128 stands for zero in the data rows.
A hidden rule labels the rows of this table. It goes by one to three of the table's principal directions, not those with the most spread.
090 & 078 & 172 & 142 & 147 & 150 & 119 & 074 & 081 & 112 & 098 & 186 & 150 & 132 & 160 & 229 & 093 & 088 & 154 & 191 & 189 & 214 & 074 & 093 & 127 & 170 & 155 & 147 & 208 & 141 & 103 & 119 \\ PG
154 & 138 & 136 & 124 & 107 & 100 & 144 & 135 & 118 & 105 & 124 & 107 & 104 & 119 & 122 & 146 & 136 & 173 & 121 & 110 & 147 & 130 & 124 & 130 & 127 & 133 & 143 & 127 & 162 & 137 & 121 & 097 \\ PG
133 & 151 & 125 & 124 & 131 & 147 & 073 & 121 & 118 & 151 & 147 & 143 & 106 & 112 & 109 & 100 & 140 & 072 & 153 & 141 & 133 & 134 & 155 & 113 & 100 & 129 & 115 & 151 & 110 & 138 & 147 & 150 \\ MZ
113 & 124 & 127 & 187 & 144 & 095 & 117 & 123 & 128 & 126 & 147 & 103 & 140 & 132 & 144 & 146 & 116 & 197 & 117 & 142 & 098 & 099 & 158 & 139 & 134 & 128 & 118 & 107 & 139 & 060 & 121 & 102 \\ CM
068 & 117 & 100 & 135 & 134 & 201 & 155 & 078 & 096 & 121 & 085 & 186 & 211 & 167 & 149 & 150 & 151 & 057 & 104 & 154 & 171 & 135 & 122 & 114 & 170 & 089 & 123 & 194 & 115 & 151 & 129 & 131 \\ PG
073 & 106 & 144 & 134 & 086 & 157 & 203 & 127 & 161 & 101 & 117 & 159 & 153 & 175 & 167 & 167 & 136 & 201 & 110 & 113 & 140 & 114 & 096 & 160 & 177 & 114 & 189 & 118 & 158 & 094 & 154 & 100 \\ MZ
145 & 170 & 117 & 105 & 108 & 180 & 067 & 120 & 114 & 158 & 120 & 159 & 116 & 090 & 095 & 061 & 176 & 035 & 149 & 110 & 151 & 125 & 160 & 116 & 089 & 098 & 102 & 190 & 098 & 178 & 160 & 149 \\ PG
072 & 104 & 112 & 120 & 130 & 163 & 145 & 103 & 112 & 115 & 118 & 172 & 154 & 170 & 159 & 168 & 127 & 084 & 132 & 148 & 168 & 139 & 103 & 091 & 176 & 118 & 155 & 176 & 140 & 135 & 132 & 147 \\ CM
104 & 100 & 113 & 136 & 160 & 113 & 138 & 150 & 143 & 144 & 136 & 101 & 149 & 140 & 139 & 119 & 108 & 126 & 120 & 128 & 082 & 107 & 127 & 112 & 163 & 126 & 116 & 117 & 087 & 088 & 123 & 130 \\ MZ
111 & 109 & 141 & 126 & 128 & 131 & 118 & 111 & 118 & 117 & 118 & 152 & 121 & 134 & 149 & 166 & 108 & 130 & 146 & 139 & 156 & 156 & 106 & 109 & 128 & 137 & 152 & 142 & 167 & 120 & 127 & 134 \\ PG
191 & 142 & 146 & 128 & 123 & 080 & 080 & 177 & 144 & 162 & 147 & 078 & 079 & 048 & 097 & 063 & 145 & 127 & 148 & 088 & 089 & 103 & 142 & 129 & 083 & 143 & 083 & 104 & 118 & 155 & 118 & 120 \\ CM
052 & 102 & 116 & 162 & 174 & 188 & 095 & 070 & 085 & 138 & 127 & 189 & 175 & 173 & 151 & 184 & 102 & 053 & 137 & 203 & 151 & 163 & 138 & 093 & 149 & 129 & 134 & 173 & 124 & 084 & 137 & 142 \\ MZ
085 & 133 & 086 & 138 & 151 & 195 & 112 & 099 & 137 & 145 & 118 & 175 & 181 & 164 & 139 & 095 & 121 & 086 & 115 & 141 & 115 & 105 & 156 & 148 & 128 & 078 & 108 & 150 & 075 & 100 & 147 & 177 \\ CM
243 & 185 & 125 & 094 & 097 & 099 & 123 & 174 & 175 & 143 & 106 & 074 & 105 & 050 & 074 & 002 & 159 & 169 & 110 & 043 & 082 & 087 & 153 & 206 & 041 & 096 & 065 & 076 & 087 & 192 & 118 & 141 \\ MZ
193 & 141 & 133 & 144 & 127 & 068 & 138 & 164 & 141 & 131 & 134 & 065 & 114 & 081 & 105 & 094 & 135 & 190 & 106 & 094 & 089 & 092 & 140 & 163 & 102 & 136 & 086 & 074 & 128 & 144 & 095 & 100 \\ MZ
182 & 159 & 124 & 103 & 098 & 109 & 175 & 168 & 184 & 126 & 123 & 088 & 124 & 112 & 105 & 058 & 147 & 193 & 099 & 070 & 084 & 087 & 134 & 198 & 104 & 107 & 112 & 069 & 093 & 152 & 129 & 132 \\ MZ
160 & 120 & 147 & 139 & 148 & 091 & 094 & 143 & 122 & 144 & 132 & 097 & 108 & 085 & 115 & 121 & 111 & 131 & 141 & 129 & 105 & 140 & 131 & 119 & 098 & 152 & 103 & 106 & 134 & 123 & 108 & 117 \\ CM
097 & 105 & 166 & 086 & 108 & 152 & 187 & 100 & 128 & 098 & 095 & 164 & 151 & 162 & 146 & 187 & 124 & 105 & 137 & 158 & 171 & 203 & 067 & 119 & 150 & 157 & 185 & 129 & 157 & 163 & 132 & 130 \\ CM
106 & 099 & 141 & 124 & 136 & 125 & 167 & 105 & 122 & 100 & 099 & 139 & 160 & 156 & 153 & 183 & 101 & 149 & 120 & 149 & 145 & 168 & 092 & 124 & 148 & 138 & 154 & 121 & 155 & 118 & 111 & 122 \\ PG
225 & 159 & 140 & 123 & 138 & 074 & 075 & 166 & 131 & 157 & 140 & 068 & 079 & 045 & 076 & 059 & 132 & 126 & 138 & 100 & 088 & 119 & 153 & 146 & 053 & 148 & 065 & 085 & 111 & 168 & 102 & 127 \\ CM
117 & 103 & 147 & 120 & 130 & 138 & 143 & 122 & 131 & 130 & 099 & 142 & 157 & 118 & 141 & 137 & 124 & 107 & 132 & 132 & 133 & 152 & 096 & 124 & 131 & 133 & 126 & 128 & 136 & 148 & 116 & 129 \\ CM
120 & 094 & 171 & 101 & 110 & 104 & 172 & 135 & 131 & 101 & 106 & 121 & 115 & 132 & 147 & 185 & 111 & 161 & 140 & 126 & 149 & 181 & 072 & 108 & 150 & 162 & 182 & 118 & 175 & 128 & 124 & 097 \\ PG
201 & 145 & 142 & 105 & 108 & 087 & 125 & 177 & 153 & 144 & 120 & 077 & 099 & 058 & 096 & 059 & 153 & 141 & 128 & 070 & 099 & 105 & 126 & 148 & 091 & 129 & 090 & 100 & 114 & 181 & 113 & 118 \\ PG
043 & 159 & 067 & 238 & 169 & 196 & 022 & 029 & 042 & 124 & 163 & 202 & 155 & 193 & 152 & 193 & 118 & 118 & 125 & 212 & 177 & 104 & 236 & 103 & 130 & 080 & 126 & 223 & 150 & 005 & 163 & 123 \\ MZ
176 & 162 & 116 & 142 & 130 & 106 & 140 & 133 & 135 & 126 & 126 & 090 & 139 & 114 & 101 & 092 & 137 & 174 & 095 & 115 & 097 & 102 & 162 & 179 & 096 & 117 & 090 & 087 & 104 & 133 & 112 & 115 \\ CM
092 & 130 & 115 & 134 & 124 & 153 & 139 & 089 & 115 & 100 & 113 & 160 & 150 & 173 & 151 & 168 & 117 & 152 & 121 & 147 & 160 & 145 & 132 & 129 & 141 & 107 & 162 & 155 & 147 & 093 & 142 & 131 \\ MZ
201 & 138 & 139 & 107 & 126 & 054 & 101 & 217 & 170 & 173 & 160 & 036 & 068 & 047 & 087 & 032 & 145 & 135 & 142 & 064 & 049 & 081 & 140 & 123 & 105 & 146 & 081 & 085 & 077 & 145 & 122 & 118 \\ MZ
093 & 095 & 122 & 123 & 137 & 150 & 202 & 119 & 141 & 103 & 105 & 145 & 170 & 185 & 154 & 173 & 095 & 168 & 096 & 136 & 126 & 138 & 093 & 154 & 167 & 122 & 161 & 101 & 130 & 100 & 120 & 123 \\ PG
168 & 171 & 117 & 141 & 129 & 155 & 042 & 131 & 112 & 179 & 129 & 131 & 123 & 055 & 085 & 037 & 177 & 043 & 142 & 110 & 118 & 099 & 182 & 129 & 068 & 102 & 052 & 166 & 088 & 175 & 137 & 140 \\ PG
193 & 179 & 099 & 172 & 126 & 056 & 060 & 177 & 124 & 146 & 195 & 051 & 047 & 080 & 091 & 073 & 148 & 199 & 126 & 086 & 087 & 041 & 210 & 132 & 099 & 121 & 087 & 116 & 120 & 087 & 131 & 098 \\ PG
089 & 105 & 139 & 096 & 127 & 173 & 119 & 118 & 123 & 140 & 111 & 170 & 136 & 136 & 139 & 137 & 128 & 049 & 155 & 139 & 152 & 167 & 098 & 089 & 145 & 130 & 152 & 172 & 121 & 143 & 150 & 147 \\ MZ
141 & 159 & 110 & 132 & 124 & 147 & 149 & 122 & 145 & 132 & 115 & 119 & 168 & 133 & 111 & 080 & 150 & 137 & 097 & 119 & 101 & 103 & 159 & 177 & 112 & 097 & 098 & 111 & 081 & 135 & 132 & 133 \\ CM
221 & 175 & 125 & 122 & 122 & 061 & 110 & 168 & 133 & 133 & 157 & 055 & 070 & 080 & 078 & 077 & 141 & 171 & 120 & 095 & 096 & 100 & 164 & 153 & 080 & 142 & 090 & 082 & 114 & 155 & 110 & 114 \\ PG
080 & 107 & 124 & 119 & 125 & 149 & 156 & 127 & 139 & 120 & 133 & 148 & 137 & 171 & 151 & 155 & 118 & 131 & 129 & 135 & 132 & 131 & 111 & 114 & 171 & 125 & 168 & 139 & 124 & 096 & 148 & 131 \\ CM
130 & 130 & 130 & 134 & 132 & 132 & 118 & 099 & 097 & 106 & 130 & 152 & 111 & 145 & 131 & 179 & 108 & 136 & 133 & 155 & 169 & 159 & 124 & 123 & 116 & 142 & 148 & 135 & 172 & 127 & 120 & 128 \\ MZ
161 & 150 & 103 & 121 & 144 & 109 & 089 & 150 & 158 & 150 & 147 & 103 & 110 & 109 & 112 & 057 & 119 & 129 & 134 & 105 & 083 & 092 & 158 & 145 & 093 & 109 & 089 & 106 & 081 & 120 & 128 & 176 \\ CM
101 & 106 & 127 & 151 & 145 & 101 & 119 & 119 & 119 & 113 & 144 & 123 & 117 & 153 & 154 & 179 & 094 & 172 & 136 & 148 & 130 & 134 & 127 & 104 & 149 & 140 & 154 & 128 & 157 & 067 & 126 & 122 \\ CM
118 & 081 & 158 & 133 & 146 & 084 & 212 & 134 & 137 & 101 & 116 & 094 & 157 & 159 & 148 & 199 & 088 & 194 & 102 & 154 & 106 & 161 & 078 & 140 & 167 & 173 & 155 & 061 & 150 & 105 & 091 & 089 \\ MZ
068 & 120 & 121 & 138 & 118 & 209 & 123 & 116 & 143 & 167 & 103 & 180 & 201 & 121 & 142 & 073 & 179 & 037 & 127 & 123 & 121 & 099 & 132 & 128 & 151 & 084 & 097 & 179 & 079 & 154 & 155 & 146 \\ CM
094 & 081 & 159 & 092 & 124 & 122 & 170 & 136 & 150 & 115 & 111 & 138 & 131 & 150 & 159 & 170 & 100 & 131 & 146 & 132 & 133 & 174 & 064 & 102 & 163 & 154 & 180 & 120 & 147 & 121 & 131 & 134 \\ CM
139 & 138 & 133 & 131 & 103 & 092 & 143 & 145 & 145 & 104 & 154 & 108 & 084 & 141 & 135 & 147 & 122 & 214 & 128 & 108 & 129 & 109 & 130 & 141 & 134 & 135 & 164 & 104 & 161 & 097 & 138 & 113 \\ MZ
136 & 100 & 178 & 078 & 098 & 121 & 189 & 128 & 128 & 097 & 095 & 140 & 117 & 130 & 137 & 184 & 123 & 128 & 139 & 129 & 173 & 197 & 051 & 117 & 141 & 170 & 179 & 114 & 182 & 187 & 115 & 111 \\ CM
161 & 152 & 115 & 119 & 109 & 116 & 143 & 128 & 135 & 112 & 125 & 122 & 124 & 124 & 121 & 108 & 143 & 150 & 115 & 109 & 140 & 108 & 131 & 153 & 113 & 115 & 115 & 117 & 136 & 169 & 114 & 144 \\ PG
103 & 097 & 148 & 115 & 114 & 130 & 144 & 130 & 131 & 115 & 117 & 148 & 118 & 136 & 154 & 167 & 116 & 137 & 144 & 122 & 153 & 149 & 087 & 105 & 151 & 139 & 168 & 142 & 167 & 123 & 133 & 121 \\ PG
162 & 145 & 123 & 115 & 130 & 141 & 106 & 145 & 140 & 156 & 123 & 122 & 127 & 091 & 100 & 066 & 143 & 090 & 128 & 107 & 105 & 114 & 141 & 148 & 093 & 117 & 087 & 119 & 091 & 163 & 127 & 145 \\ CM
166 & 206 & 085 & 180 & 131 & 163 & 068 & 119 & 135 & 177 & 142 & 118 & 172 & 083 & 081 & 000 & 195 & 094 & 098 & 116 & 078 & 042 & 233 & 196 & 063 & 068 & 018 & 128 & 044 & 151 & 137 & 146 \\ PG
160 & 109 & 158 & 096 & 111 & 049 & 151 & 175 & 153 & 108 & 146 & 075 & 061 & 115 & 134 & 152 & 104 & 198 & 149 & 097 & 118 & 142 & 087 & 106 & 140 & 169 & 170 & 091 & 166 & 120 & 119 & 114 \\ MZ
158 & 120 & 135 & 092 & 126 & 098 & 199 & 164 & 153 & 119 & 126 & 086 & 126 & 136 & 113 & 122 & 122 & 149 & 105 & 111 & 101 & 130 & 096 & 148 & 147 & 150 & 133 & 074 & 105 & 160 & 108 & 119 \\ CM
097 & 154 & 079 & 194 & 162 & 182 & 114 & 067 & 092 & 117 & 137 & 167 & 175 & 188 & 129 & 157 & 109 & 153 & 086 & 178 & 134 & 105 & 193 & 173 & 119 & 091 & 112 & 133 & 116 & 059 & 132 & 125 \\ MZ
034 & 107 & 132 & 167 & 130 & 185 & 102 & 067 & 080 & 115 & 135 & 203 & 147 & 180 & 168 & 218 & 125 & 093 & 149 & 192 & 191 & 160 & 132 & 079 & 170 & 130 & 179 & 200 & 177 & 077 & 159 & 114 \\ MZ
115 & 115 & 140 & 108 & 115 & 147 & 176 & 126 & 133 & 121 & 110 & 142 & 154 & 140 & 132 & 141 & 141 & 106 & 118 & 133 & 141 & 145 & 096 & 133 & 151 & 136 & 141 & 124 & 128 & 165 & 124 & 122 \\ CM
147 & 172 & 128 & 088 & 095 & 171 & 062 & 122 & 116 & 147 & 135 & 165 & 080 & 096 & 098 & 078 & 173 & 038 & 169 & 115 & 170 & 141 & 149 & 103 & 088 & 116 & 129 & 190 & 120 & 185 & 168 & 159 \\ CM
025 & 066 & 143 & 136 & 151 & 163 & 159 & 071 & 096 & 093 & 109 & 190 & 167 & 212 & 188 & 255 & 076 & 118 & 140 & 200 & 179 & 202 & 079 & 076 & 194 & 150 & 207 & 164 & 179 & 065 & 135 & 122 \\ CM
073 & 112 & 146 & 169 & 115 & 190 & 148 & 077 & 100 & 119 & 103 & 195 & 186 & 147 & 154 & 182 & 148 & 111 & 116 & 167 & 175 & 144 & 115 & 142 & 144 & 123 & 139 & 154 & 173 & 137 & 130 & 100 \\ MZ
126 & 138 & 137 & 181 & 153 & 134 & 122 & 088 & 071 & 131 & 126 & 124 & 170 & 123 & 110 & 167 & 144 & 100 & 106 & 189 & 139 & 148 & 159 & 130 & 123 & 151 & 093 & 130 & 134 & 136 & 103 & 078 \\ PG
190 & 160 & 082 & 127 & 152 & 090 & 058 & 151 & 110 & 139 & 163 & 093 & 062 & 101 & 097 & 086 & 110 & 129 & 135 & 101 & 118 & 089 & 173 & 114 & 089 & 115 & 090 & 135 & 115 & 123 & 115 & 155 \\ PG
130 & 110 & 142 & 088 & 124 & 142 & 173 & 114 & 137 & 112 & 092 & 151 & 155 & 139 & 138 & 143 & 118 & 098 & 128 & 136 & 152 & 171 & 075 & 135 & 128 & 138 & 138 & 115 & 139 & 189 & 108 & 158 \\ MZ
036 & 091 & 132 & 172 & 148 & 152 & 103 & 085 & 113 & 114 & 143 & 179 & 141 & 188 & 182 & 213 & 085 & 154 & 150 & 181 & 149 & 149 & 129 & 094 & 165 & 129 & 184 & 160 & 169 & 022 & 155 & 128 \\ CM
164 & 147 & 130 & 065 & 081 & 118 & 142 & 174 & 161 & 124 & 132 & 113 & 069 & 110 & 111 & 084 & 152 & 135 & 143 & 063 & 136 & 115 & 110 & 125 & 126 & 119 & 157 & 135 & 123 & 167 & 153 & 138 \\ PG
130 & 172 & 074 & 173 & 153 & 134 & 037 & 123 & 122 & 156 & 176 & 124 & 106 & 128 & 114 & 072 & 129 & 129 & 131 & 128 & 098 & 061 & 218 & 132 & 099 & 086 & 086 & 151 & 085 & 064 & 153 & 159 \\ PG
048 & 085 & 122 & 154 & 143 & 114 & 146 & 104 & 100 & 090 & 158 & 148 & 115 & 207 & 180 & 247 & 085 & 171 & 137 & 176 & 164 & 146 & 109 & 069 & 206 & 152 & 205 & 155 & 184 & 043 & 136 & 110 \\ CM
150 & 131 & 129 & 134 & 138 & 110 & 065 & 161 & 139 & 173 & 140 & 101 & 111 & 066 & 113 & 059 & 145 & 086 & 152 & 101 & 090 & 099 & 150 & 106 & 104 & 122 & 079 & 141 & 095 & 135 & 131 & 139 \\ CM
075 & 084 & 148 & 125 & 124 & 131 & 169 & 118 & 112 & 106 & 121 & 149 & 138 & 162 & 163 & 207 & 117 & 123 & 135 & 152 & 164 & 161 & 079 & 084 & 189 & 154 & 179 & 151 & 171 & 120 & 126 & 103 \\ CM
133 & 157 & 102 & 160 & 173 & 152 & 090 & 079 & 084 & 126 & 146 & 145 & 137 & 161 & 105 & 153 & 098 & 110 & 115 & 192 & 133 & 150 & 181 & 146 & 092 & 132 & 109 & 119 & 112 & 093 & 122 & 140 \\ PG
131 & 112 & 149 & 100 & 120 & 104 & 176 & 141 & 133 & 105 & 127 & 110 & 110 & 148 & 129 & 169 & 112 & 157 & 127 & 130 & 134 & 160 & 093 & 120 & 151 & 159 & 171 & 104 & 145 & 127 & 125 & 106 \\ PG
156 & 125 & 149 & 094 & 117 & 120 & 093 & 144 & 126 & 140 & 116 & 127 & 090 & 082 & 116 & 109 & 132 & 091 & 161 & 104 & 143 & 155 & 109 & 099 & 101 & 138 & 128 & 149 & 141 & 162 & 132 & 135 \\ PG
075 & 115 & 097 & 129 & 144 & 162 & 148 & 104 & 117 & 117 & 140 & 165 & 150 & 191 & 151 & 164 & 114 & 098 & 121 & 160 & 149 & 124 & 122 & 109 & 175 & 119 & 150 & 151 & 120 & 113 & 134 & 156 \\ CM
146 & 131 & 134 & 133 & 147 & 146 & 107 & 128 & 121 & 162 & 103 & 122 & 167 & 083 & 105 & 080 & 146 & 062 & 123 & 130 & 104 & 133 & 138 & 135 & 100 & 122 & 070 & 131 & 088 & 165 & 114 & 126 \\ PG
122 & 138 & 112 & 194 & 158 & 103 & 091 & 123 & 089 & 135 & 169 & 100 & 115 & 132 & 119 & 156 & 121 & 160 & 115 & 157 & 112 & 098 & 185 & 116 & 137 & 138 & 111 & 130 & 133 & 061 & 124 & 081 \\ CM
Which label does each new row get?
158 & 156 & 116 & 144 & 155 & 148 & 111 & 100 & 116 & 139 & 118 & 133 & 162 & 121 & 100 & 100 & 123 & 103 & 108 & 156 & 112 & 135 & 161 & 173 & 076 & 121 & 076 & 100 & 096 & 147 & 109 & 147 \\ PG
135 & 126 & 147 & 102 & 096 & 127 & 184 & 127 & 151 & 104 & 105 & 135 & 142 & 135 & 138 & 135 & 140 & 155 & 119 & 114 & 145 & 142 & 091 & 153 & 133 & 130 & 149 & 108 & 147 & 169 & 122 & 131 \\ MZ
235 & 190 & 129 & 123 & 126 & 126 & 078 & 135 & 086 & 153 & 131 & 103 & 091 & 048 & 048 & 066 & 169 & 067 & 121 & 118 & 138 & 128 & 171 & 155 & 043 & 141 & 053 & 119 & 115 & 227 & 102 & 110 \\ PG
123 & 135 & 130 & 143 & 150 & 176 & 107 & 081 & 102 & 135 & 108 & 171 & 165 & 132 & 120 & 139 & 119 & 080 & 124 & 172 & 146 & 163 & 139 & 149 & 091 & 126 & 106 & 131 & 127 & 143 & 121 & 143 \\ PG
127 & 142 & 132 & 148 & 124 & 122 & 075 & 119 & 112 & 131 & 159 & 140 & 086 & 120 & 128 & 142 & 128 & 132 & 154 & 141 & 146 & 126 & 151 & 110 & 111 & 138 & 138 & 145 & 158 & 107 & 143 & 130 \\ MZ
171 & 131 & 122 & 141 & 156 & 097 & 139 & 158 & 141 & 155 & 125 & 071 & 155 & 090 & 100 & 074 & 132 & 126 & 100 & 115 & 065 & 099 & 144 & 156 & 112 & 131 & 062 & 079 & 075 & 145 & 095 & 117 \\ MZ
102 & 142 & 096 & 123 & 117 & 137 & 107 & 132 & 131 & 127 & 145 & 134 & 110 & 151 & 138 & 113 & 140 & 129 & 136 & 109 & 135 & 097 & 154 & 101 & 153 & 095 & 147 & 176 & 112 & 092 & 162 & 141 \\ PG
184 & 163 & 121 & 117 & 125 & 115 & 080 & 169 & 152 & 177 & 135 & 087 & 115 & 055 & 085 & 012 & 170 & 079 & 136 & 084 & 077 & 085 & 164 & 140 & 082 & 111 & 057 & 124 & 063 & 174 & 131 & 145 \\ MZ
103 & 101 & 128 & 097 & 138 & 193 & 173 & 092 & 114 & 117 & 069 & 183 & 187 & 156 & 139 & 156 & 113 & 068 & 112 & 146 & 163 & 180 & 081 & 136 & 138 & 116 & 138 & 144 & 125 & 167 & 117 & 144 \\ MZ
207 & 194 & 077 & 185 & 137 & 067 & 070 & 172 & 115 & 145 & 192 & 045 & 061 & 091 & 075 & 063 & 145 & 217 & 096 & 083 & 075 & 023 & 236 & 163 & 090 & 103 & 069 & 103 & 100 & 074 & 127 & 085 \\ PG
108 & 102 & 147 & 127 & 140 & 132 & 135 & 119 & 123 & 126 & 123 & 141 & 135 & 137 & 141 & 164 & 107 & 115 & 137 & 152 & 135 & 160 & 102 & 114 & 137 & 151 & 144 & 122 & 144 & 122 & 122 & 127 \\ CM
105 & 093 & 135 & 156 & 177 & 102 & 070 & 110 & 102 & 129 & 144 & 132 & 106 & 136 & 151 & 187 & 063 & 136 & 159 & 171 & 127 & 165 & 127 & 084 & 121 & 156 & 141 & 132 & 160 & 055 & 118 & 136 \\ CM
136 & 126 & 128 & 124 & 120 & 098 & 099 & 162 & 121 & 139 & 152 & 100 & 079 & 103 & 122 & 120 & 141 & 124 & 147 & 102 & 126 & 109 & 135 & 084 & 145 & 136 & 135 & 156 & 133 & 117 & 139 & 106 \\ CM
132 & 149 & 125 & 135 & 119 & 155 & 152 & 103 & 130 & 121 & 105 & 142 & 172 & 134 & 122 & 113 & 149 & 128 & 105 & 136 & 132 & 127 & 139 & 169 & 112 & 109 & 109 & 119 & 116 & 153 & 124 & 129 \\ MZ
144 & 104 & 135 & 093 & 153 & 108 & 160 & 146 & 167 & 127 & 105 & 104 & 143 & 135 & 131 & 113 & 080 & 149 & 123 & 119 & 083 & 154 & 095 & 150 & 116 & 136 & 129 & 072 & 096 & 115 & 112 & 158 \\ CM
085 & 162 & 072 & 184 & 151 & 223 & 073 & 071 & 106 & 156 & 125 & 195 & 196 & 150 & 127 & 084 & 152 & 067 & 106 & 158 & 130 & 080 & 202 & 162 & 107 & 059 & 074 & 177 & 080 & 105 & 150 & 162 \\ PG
157 & 105 & 173 & 091 & 107 & 114 & 201 & 146 & 154 & 119 & 083 & 112 & 153 & 102 & 124 & 128 & 135 & 137 & 116 & 109 & 122 & 164 & 065 & 156 & 125 & 153 & 130 & 081 & 139 & 195 & 101 & 109 \\ PG
174 & 139 & 139 & 075 & 134 & 134 & 113 & 145 & 160 & 155 & 106 & 119 & 129 & 088 & 099 & 054 & 126 & 068 & 144 & 110 & 099 & 155 & 114 & 146 & 075 & 129 & 094 & 102 & 078 & 186 & 123 & 179 \\ CM
130 & 182 & 082 & 145 & 117 & 170 & 088 & 113 & 124 & 141 & 140 & 147 & 134 & 132 & 110 & 067 & 167 & 110 & 115 & 113 & 130 & 074 & 196 & 151 & 108 & 073 & 098 & 167 & 089 & 124 & 158 & 147 \\ PG
054 & 078 & 144 & 088 & 119 & 178 & 191 & 087 & 123 & 094 & 082 & 194 & 175 & 191 & 176 & 207 & 108 & 089 & 136 & 160 & 187 & 197 & 053 & 096 & 184 & 133 & 197 & 164 & 160 & 143 & 134 & 146 \\ MZ
058 & 071 & 129 & 122 & 143 & 147 & 167 & 103 & 099 & 098 & 123 & 171 & 139 & 192 & 174 & 233 & 089 & 111 & 135 & 169 & 179 & 170 & 072 & 074 & 199 & 151 & 191 & 159 & 176 & 107 & 121 & 126 \\ CM
103 & 129 & 086 & 152 & 171 & 250 & 152 & 052 & 085 & 145 & 064 & 212 & 255 & 152 & 119 & 113 & 143 & 001 & 072 & 180 & 155 & 135 & 135 & 179 & 114 & 082 & 048 & 150 & 080 & 207 & 091 & 162 \\ CM
229 & 215 & 076 & 125 & 124 & 119 & 098 & 141 & 145 & 145 & 139 & 091 & 121 & 087 & 067 & 002 & 167 & 133 & 095 & 084 & 092 & 057 & 203 & 205 & 047 & 080 & 036 & 094 & 061 & 190 & 112 & 172 \\ PG
038 & 073 & 113 & 141 & 151 & 165 & 186 & 096 & 119 & 108 & 108 & 171 & 195 & 204 & 182 & 203 & 099 & 119 & 109 & 165 & 146 & 141 & 089 & 105 & 208 & 120 & 166 & 151 & 135 & 089 & 123 & 131 \\ MZ
059 & 085 & 127 & 162 & 152 & 123 & 135 & 102 & 110 & 106 & 131 & 144 & 148 & 180 & 175 & 211 & 088 & 166 & 131 & 166 & 139 & 146 & 117 & 092 & 178 & 135 & 172 & 146 & 162 & 043 & 132 & 110 \\ CM
182 & 142 & 130 & 136 & 142 & 078 & 080 & 161 & 140 & 153 & 148 & 079 & 093 & 073 & 105 & 075 & 125 & 141 & 140 & 105 & 086 & 104 & 153 & 132 & 085 & 137 & 083 & 100 & 111 & 129 & 113 & 134 \\ CM
105 & 103 & 127 & 143 & 164 & 125 & 116 & 108 & 121 & 129 & 126 & 137 & 149 & 144 & 147 & 156 & 090 & 120 & 134 & 162 & 121 & 149 & 120 & 116 & 129 & 138 & 124 & 119 & 131 & 099 & 112 & 148 \\ CM
134 & 108 & 163 & 096 & 129 & 119 & 085 & 152 & 135 & 159 & 125 & 124 & 098 & 078 & 122 & 105 & 128 & 061 & 176 & 120 & 121 & 165 & 101 & 082 & 113 & 155 & 128 & 145 & 124 & 152 & 136 & 141 \\ CM
163 & 179 & 095 & 138 & 108 & 143 & 140 & 150 & 172 & 144 & 135 & 108 & 144 & 118 & 101 & 032 & 164 & 171 & 090 & 080 & 078 & 049 & 180 & 208 & 099 & 076 & 084 & 094 & 067 & 131 & 144 & 139 \\ MZ
078 & 074 & 162 & 142 & 127 & 101 & 172 & 128 & 133 & 108 & 124 & 126 & 143 & 151 & 173 & 203 & 107 & 170 & 135 & 147 & 135 & 152 & 078 & 099 & 182 & 160 & 173 & 118 & 175 & 095 & 118 & 097 \\ CM
125 & 066 & 180 & 117 & 134 & 048 & 196 & 162 & 143 & 106 & 127 & 077 & 118 & 128 & 155 & 200 & 092 & 184 & 134 & 137 & 112 & 168 & 053 & 099 & 176 & 197 & 166 & 072 & 173 & 123 & 090 & 089 \\ MZ
115 & 130 & 118 & 161 & 148 & 103 & 095 & 123 & 124 & 128 & 160 & 115 & 112 & 141 & 137 & 144 & 106 & 162 & 136 & 147 & 112 & 114 & 157 & 118 & 128 & 132 & 130 & 123 & 132 & 068 & 132 & 131 \\ CM
078 & 137 & 076 & 187 & 163 & 144 & 138 & 083 & 099 & 099 & 156 & 142 & 155 & 217 & 147 & 191 & 091 & 193 & 088 & 178 & 128 & 102 & 181 & 146 & 161 & 105 & 148 & 127 & 125 & 022 & 135 & 117 \\ PG
